Families of rows that turns and mirrors carry onto each other, the same ones carrying the whole set onto itself: the rest of each named row's family, in list order:
6 families of 6 rows:
K_76: 0.043  2.209  -1.728  -1.929  -0.342  -0.905  1.676  1.475  2.696  -0.432  -1.835  1.910  0.422  0.838  -0.128  1.640  -4.470  0.880  -1.155  -1.695  0.559  2.125  0.333  0.607  -1.474  -0.059
K_812: 0.958  2.596  -3.004  -1.160  2.356  0.565  -0.071  0.177  0.724  -3.933  -2.412  -1.246  -0.016  1.076  0.368  -0.451  -2.555  2.072  0.514  0.418  -1.457  -0.464  0.710  3.427  0.590  1.039
K_948: 2.432  -2.122  -1.379  1.140  -0.162  1.484  0.111  2.254  -0.232  1.004  -0.588  1.954  -1.769  2.105  -1.818  0.031  -1.778  -3.387  -2.360  1.789  -0.548  -0.565  1.037  2.431  0.957  -1.154
K_627: 1.969  0.303  -2.148  -1.582  -0.752  -1.166  2.435  1.686  -0.197  0.417  -0.851  3.201  -0.005  0.189  1.168  2.176  -5.500  -0.544  0.638  -0.836  -0.235  -0.569  1.320  1.259  -0.295  -0.964
K_129: 0.243  0.706  -1.084  -0.822  4.235  0.920  -0.298  -0.414  1.654  -2.404  -2.266  -0.259  -0.913  0.945  0.039  0.083  -2.953  2.407  -0.458  0.177  -2.834  0.689  0.197  3.580  -0.142  1.930
K_806: 1.652  -3.640  1.285  -1.337  0.976  1.956  -2.109  2.576  0.897  -0.095  -0.578  -2.430  0.421  -0.272  -1.509  1.353  -2.529  -0.579  -2.389  -1.779  -1.008  -0.470  -0.532  2.316  0.938  1.449
K_694: 1.818  -2.269  0.106  0.567  -0.742  1.386  0.721  2.431  0.399  -0.485  -2.125  1.279  0.324  1.441  -1.707  0.612  -1.386  -3.396  -3.320  1.601  -0.813  0.311  1.128  1.176  -0.434  -2.432
K_803: 3.444  -0.167  -1.961  -3.453  -0.670  -1.045  1.173  2.478  1.169  -2.352  -1.852  -2.280  1.527  0.979  0.513  -0.113  -3.145  -1.555  1.595  0.337  -3.459  -0.353  -1.961  1.915  1.231  -0.211
K_116: 1.097  -1.605  0.626  -0.955  1.305  0.765  -1.759  2.283  -0.727  1.141  -0.248  -2.665  1.114  -1.067  -1.755  1.798  -1.854  -0.805  -0.497  0.488  -1.059  -0.542  0.972  1.799  0.144  3.222
K_469: 0.782  -1.554  0.022  -1.857  0.211  0.682  1.252  3.239  -0.297  0.600  -1.651  2.026  1.275  2.409  -1.877  -0.727  -1.130  -2.546  -2.825  1.564  -1.981  -0.637  -0.623  2.493  1.344  -2.203
K_455: -1.307  0.119  -0.537  -1.413  -2.227  2.835  0.088  -0.872  2.191  1.524  -1.184  -0.721  -0.198  1.409  -1.354  -0.216  -4.200  -0.940  -0.175  1.947  0.327  -0.100  1.081  -0.225  -0.640  0.131
K_255: 2.256  -2.386  -0.161  -0.641  1.790  0.839  -2.226  3.225  -2.134  -0.368  -0.649  -0.717  -0.336  -0.235  -2.448  1.245  -1.300  -1.466  -0.971  -0.098  -0.461  -2.211  -0.043  2.380  0.559  1.616
K_232: 1.545  -2.398  0.839  -0.957  -0.622  1.866  1.511  1.903  1.782  0.536  -1.079  0.790  0.597  2.309  -1.221  -0.217  -1.233  -2.288  -3.142  1.512  -1.278  0.468  1.653  2.450  0.470  -2.490
K_398: 4.641  -1.996  -1.386  -3.445  0.169  -0.143  0.563  3.156  2.572  -2.016  -1.894  -2.075  0.317  0.338  -1.018  0.518  -3.640  -1.226  2.154  -0.339  -2.865  -0.633  -0.198  2.049  -0.434  0.754
K_207: 4.367  -0.898  -2.005  -1.836  -0.364  0.373  1.987  2.084  -0.104  -1.966  -1.413  -0.025  -0.474  1.700  1.247  1.193  -2.643  -0.833  2.541  0.123  -2.606  1.268  0.137  3.603  1.589  -1.268
K_573: -0.428  0.784  -2.490  0.972  -1.488  2.324  -0.067  -1.340  0.463  2.007  -0.609  0.163  -2.058  0.306  0.006  0.225  -4.726  -2.245  -0.697  1.494  -0.333  -0.588  1.062  1.562  0.218  -0.011
K_83: -1.119  -0.902  -1.909  -0.095  3.652  0.699  0.077  0.960  1.280  -1.423  -3.052  -0.070  -2.064  0.644  -0.474  -1.126  -4.708  1.624  -0.324  0.457  -1.215  -0.161  -0.211  2.955  1.222  2.768
K_703: -0.351  -0.352  -1.143  -0.759  -1.717  2.583  -0.767  -0.418  1.220  0.705  -1.248  0.420  -0.290  1.596  -1.925  -0.151  -5.115  -1.621  -0.245  2.615  -0.496  -0.665  -0.197  -1.421  2.172  0.251
K_188: 3.782  -1.161  -1.328  -1.908  -0.269  -0.471  0.841  3.653  1.639  -4.264  -2.938  -2.020  0.815  -0.037  -0.781  1.183  -2.469  -1.730  1.382  0.120  -3.013  -0.935  0.100  1.727  -0.902  0.105
K_572: 1.201  -3.025  0.616  -0.668  0.670  1.787  -2.537  2.546  -0.828  -1.491  -1.753  -2.282  0.991  0.022  -1.879  1.282  -1.836  -1.299  -1.743  -1.013  -0.375  -1.720  -1.458  1.842  -0.235  1.196
K_788: 1.120  1.328  -1.691  -0.152  -0.797  -1.098  2.231  1.142  2.686  0.082  -0.289  1.863  -0.046  0.905  0.751  2.157  -5.855  -0.475  0.198  -1.943  -0.216  -0.726  0.925  2.319  -1.272  0.702
K_941: 1.941  0.310  -2.384  -2.606  3.434  0.675  -0.365  0.142  2.339  -3.035  -3.749  -0.271  0.834  1.422  -1.252  -1.665  -4.716  2.295  -0.213  0.204  -1.089  0.825  0.707  2.052  -0.288  0.976
K_478: 1.471  -0.575  -0.540  -1.751  -0.863  1.354  1.877  4.202  -0.857  0.456  -1.115  2.927  0.860  1.217  -0.793  1.581  -1.071  -1.054  -0.853  0.337  -0.904  -0.229  1.720  4.343  1.161  -1.638
K_423: 4.065  -0.098  -2.033  -1.585  0.564  -1.237  0.579  3.708  -0.125  -3.482  -1.014  -2.262  0.728  0.663  -0.688  0.850  -1.872  -0.834  2.016  0.482  -1.438  -2.211  0.745  1.971  0.431  1.392
K_766: 0.091  2.361  -2.740  -0.113  -1.307  -0.287  1.462  1.347  2.689  -1.496  -2.990  1.662  -0.302  -0.046  0.069  2.115  -4.679  -0.931  -1.401  -1.424  -0.532  1.976  -0.179  1.063  -1.623  -0.445
K_907: 1.079  0.842  -2.700  -0.987  2.128  1.087  -0.704  -0.135  1.512  -4.250  -4.027  -1.256  1.319  0.887  -0.080  -1.160  -4.549  1.248  -0.870  -0.232  -1.302  0.079  -0.241  2.816  -0.936  0.676
K_92: 4.734  -0.899  -1.055  -0.974  0.001  -0.388  1.738  2.258  1.266  -2.791  -0.541  -1.905  1.013  2.920  -0.041  0.464  -2.292  -1.184  2.818  0.800  -1.968  0.146  0.842  2.937  0.453  0.493
K_750: -0.229  1.821  -1.973  -1.777  -0.095  -1.776  1.842  1.109  1.104  0.979  -1.557  1.934  0.728  0.043  0.551  1.029  -5.817  -1.371  -1.681  -1.689  -0.720  1.044  -1.123  1.061  -0.160  -0.805
K_37: 0.041  -1.899  -0.647  0.075  1.071  0.976  -0.829  2.472  -0.510  0.234  -0.956  -4.143  0.846  -0.742  -0.121  -0.027  -3.270  -0.206  -0.719  0.771  -0.431  -0.655  0.837  1.875  2.326  3.489
K_286: 2.279  -1.074  -0.678  -0.048  -0.236  1.411  0.893  3.425  0.759  0.786  -0.311  3.021  0.796  3.248  -2.475  0.726  -1.287  -1.712  -2.268  0.405  -0.248  0.153  1.464  3.990  0.450  -0.383
K_181: 0.612  -1.688  1.125  -1.089  1.299  0.848  -1.537  3.118  -0.091  -1.172  -1.035  -2.319  2.349  -0.822  -1.738  1.382  -3.388  -0.616  -1.560  -1.000  -1.107  -1.513  -0.427  0.923  3.076  1.290
K_936: 0.794  -0.138  -2.485  -0.412  -1.084  2.549  -1.183  -1.487  1.452  1.673  -0.883  0.786  -0.867  1.497  -0.650  -0.499  -3.955  -0.241  -1.020  3.481  -1.802  -0.522  1.455  0.344  -0.422  1.666
K_652: 0.047  1.176  -1.680  -0.947  2.990  1.293  -0.153  0.396  2.320  -3.175  -3.995  0.384  0.316  1.164  -1.147  -1.186  -5.383  1.059  -0.298  0.115  -2.092  0.704  -0.494  2.506  2.818  0.227
K_722: -0.674  -0.891  -2.831  -0.069  -0.888  2.289  -0.750  0.612  0.452  0.537  -1.295  0.110  -1.129  2.062  -0.633  -1.358  -3.156  0.986  -1.156  3.468  -0.354  -1.196  0.428  0.010  1.395  2.585
K_905: -0.617  3.446  -2.802  0.719  -0.176  -0.377  2.137  0.946  2.158  -0.814  -1.347  1.031  -1.091  0.224  1.034  1.398  -4.388  -0.355  -0.709  -1.297  -0.271  0.741  0.862  3.046  -0.071  0.081
K_315: -1.127  -0.133  -1.717  0.149  -1.962  2.950  -0.614  -1.156  1.069  0.824  -2.364  -0.336  -0.359  0.957  -1.476  -0.454  -4.732  -2.512  -0.879  1.598  0.441  -0.408  0.039  0.634  -1.437  0.005

The rest of the family of K_722: K_627, K_207, K_83, K_478, K_37
The rest of the family of K_129: K_116, K_788, K_92, K_286, K_936
The rest of the family of K_652: K_803, K_469, K_703, K_750, K_181
The rest of the family of K_232: K_76, K_806, K_455, K_398, K_941

Families of rows that turns and mirrors carry onto each other, the same ones carrying the whole set onto itself: the rest of each named row's family, in list order:
4 families of 5 rows:
K_547: -0.358  1.178  -1.570  -1.188  0.115  1.735  0.969  1.327  -1.919  0.333  0.509  -1.691  0.602  -0.981  0.829  -2.533  0.211  1.594
K_460: 0.751  -0.191  -2.859  -2.637  -0.904  1.523  0.932  -0.295  0.757  2.224  -1.203  -0.853  2.327  -2.991  0.916  -1.932  1.088  -1.846
K_644: -1.711  -2.981  -2.378  -0.598  -3.756  -0.310  -0.207  0.928  -2.055  0.060  0.300  0.595  1.239  -5.156  0.806  -0.655  -1.091  -0.038
K_580: 0.461  0.525  0.914  -1.873  -0.119  -0.023  -0.420  -0.193  -2.352  0.974  1.822  -2.051  1.190  -2.675  3.411  -3.494  1.418  1.286
K_415: 1.278  -1.067  0.343  -2.540  -1.045  2.496  -0.074  -1.211  1.599  2.221  1.388  -1.630  3.526  -5.521  1.574  -2.784  1.928  -0.726
K_62: 0.021  -1.070  1.124  -0.959  1.860  1.011  2.131  1.201  -2.378  -0.931  1.040  -2.175  3.214  -6.020  -0.525  -2.480  0.192  0.847
K_131: -1.707  -1.691  1.135  -2.467  -0.863  0.422  -0.002  1.833  -1.337  2.270  3.605  -2.019  2.403  -5.013  2.850  2.593  -1.462  -0.781
K_475: -1.382  -1.558  0.548  -2.471  -0.264  -0.830  1.858  1.471  -1.181  2.384  0.835  -0.982  1.167  -3.870  0.854  3.773  0.728  0.285
K_889: -2.946  -0.060  2.030  -0.444  -0.909  -0.240  -0.027  1.851  -1.775  0.796  1.116  1.739  3.056  -6.632  2.073  -1.013  -0.887  0.590
K_432: -0.514  -1.258  -0.011  1.253  -3.324  1.413  -0.995  0.563  -0.061  -0.387  2.964  0.435  1.363  -4.606  -0.130  -0.225  -1.765  1.553
K_128: 2.157  -1.827  0.471  -0.650  -0.374  0.311  0.023  -0.719  -2.014  -0.669  2.767  -3.236  2.052  -4.802  0.957  -2.973  0.202  0.682
K_986: -1.360  0.672  0.970  0.860  -1.376  -0.745  0.765  0.976  -0.653  0.474  0.003  2.355  0.863  -3.781  -0.194  0.497  -0.067  1.718
K_879: -1.647  -1.591  -2.032  -2.469  0.170  2.272  2.271  2.188  -2.973  -0.231  -0.294  -2.144  1.993  -4.177  0.461  -2.779  0.701  0.959
K_452: 1.141  -0.465  -0.573  -1.462  -0.013  3.167  0.837  0.187  1.585  1.093  1.283  -1.604  4.523  -5.669  -0.222  -2.202  -0.599  -1.721
K_401: -0.795  -2.284  -0.459  -2.077  -0.667  -0.801  0.896  1.516  -1.619  1.692  2.100  -1.883  1.780  -4.413  0.929  3.552  -1.644  -1.422
K_853: -1.407  -2.518  0.293  -2.855  -1.915  1.031  0.986  1.080  -0.483  2.486  2.399  -1.698  0.367  -3.656  1.485  3.153  1.541  1.360
K_161: 1.625  1.060  0.080  -1.817  -0.287  1.298  0.507  -1.260  1.875  2.472  0.047  -0.359  2.437  -3.222  1.060  -1.867  2.069  -0.541
K_799: -2.451  -2.089  0.752  -1.561  -3.669  0.379  -0.685  0.355  -1.407  1.188  1.101  1.180  1.089  -5.651  2.777  -1.357  1.669  1.984
K_193: -1.111  -0.963  1.545  -1.800  -1.192  1.695  0.113  1.481  0.018  2.235  4.076  -1.795  1.365  -3.606  1.707  3.198  -0.498  1.036
K_683: -0.702  0.336  -1.261  -2.694  0.714  2.133  1.350  1.021  0.294  2.103  -0.932  -0.536  4.250  -5.078  1.048  -2.425  0.031  -2.462

The rest of the family of K_432: K_644, K_889, K_986, K_799
The rest of the family of K_415: K_460, K_452, K_161, K_683
The rest of the family of K_193: K_131, K_475, K_401, K_853

